A single turn carries every row of the set below to another of its rows. Some are shown first; where does it send the rows asked next?
K_578: -3 -5 3 6 -8 -1 -4 -5 -9 10 -24 -2 -13 -6 1 2 8 -5 24 8 12 -13 -1 -1
K_720: -7 -10 14 6 0 2 -14 20 -7 13 6 -4 -6 17 -14 -6 -7 -12 7 -20 12 24 -5 -8
K_61: -12 -7 9 -1 -14 4 -14 13 4 12 4 -1 1 14 -1 -9 -5 -15 -2 -29 12 25 -12 -24
K_921: -1 16 -11 -9 7 20 8 16 -7 -1 4 -19 14 4 22 10 -8 -13 0 -12 6 -6 -17 -16
K_979: 12 8 3 11 10 19 -11 -7 3 -4 -21 2 2 8 -2 -6 0 9 -15 14 10 -6 -13 -20
K_156: -1 -18 13 -2 -11 8 -3 18 -2 11 5 1 -5 18 2 -11 -7 -19 5 -22 16 24 -8 -20
K_533: -22 -9 -2 -14 -4 10 13 9 3 5 6 -2 -4 18 -1 -9 -21 -5 2 -6 -6 -1 -9 12
K_309: 12 -5 7 13 14 13 -5 -4 4 -2 -27 4 -3 2 3 -8 4 3 -17 17 8 5 -12 -16
K_891: 10 3 8 13 11 14 -3 6 -2 1 -14 4 -3 7 -11 -7 10 4 -17 20 4 -4 -7 -3
K_527: 4 7 0 2 -13 4 -9 -10 -7 -1 -22 -6 -17 -1 4 6 16 -3 25 5 17 -7 0 -13
K_712: 9 2 -8 0 -13 4 -3 -16 -5 3 -21 3 -13 -9 11 4 8 -5 15 5 15 -6 7 -11
K_992: -24 -16 3 -14 -6 8 0 8 0 -4 5 2 -1 12 12 -16 -30 -3 -5 -8 -5 3 -9 -2
K_127: -8 -9 13 1 -2 2 -10 16 4 15 10 -1 4 25 -8 -9 -3 -16 -2 -18 15 18 -2 -23
K_632: 7 -4 1 1 -13 11 -4 -5 -13 -4 -24 5 -17 -9 12 -3 2 -2 20 9 15 -13 0 -11
K_400: -3 7 -6 1 6 -3 6 3 -6 8 -3 -19 16 -3 29 13 1 -18 5 -3 8 -8 -13 -20
K_897: -28 -7 -4 -18 -9 4 1 5 1 3 12 2 1 18 8 -11 -22 -4 4 -8 -2 -6 1 -1
K_173: 6 8 2 7 12 9 -6 -7 4 -9 -18 -4 -6 10 1 -2 7 10 -18 21 3 -1 -9 -9
K_788: -3 19 -6 -1 5 11 -12 24 -15 0 0 -6 15 -8 20 5 5 -9 -12 -6 3 -5 -8 -22
K_179: -17 -9 0 -13 -16 7 5 0 0 -2 21 -4 0 17 13 -12 -28 -5 -4 -5 -3 -3 -5 -5
K_761: -7 9 -6 4 11 -3 -15 10 -15 4 1 -17 10 -10 24 14 -6 -17 -2 -12 7 12 -4 -20

K_897 -> K_173
K_921 -> K_788
Now these:
K_533 -> K_891
K_179 -> K_979
K_632 -> K_992

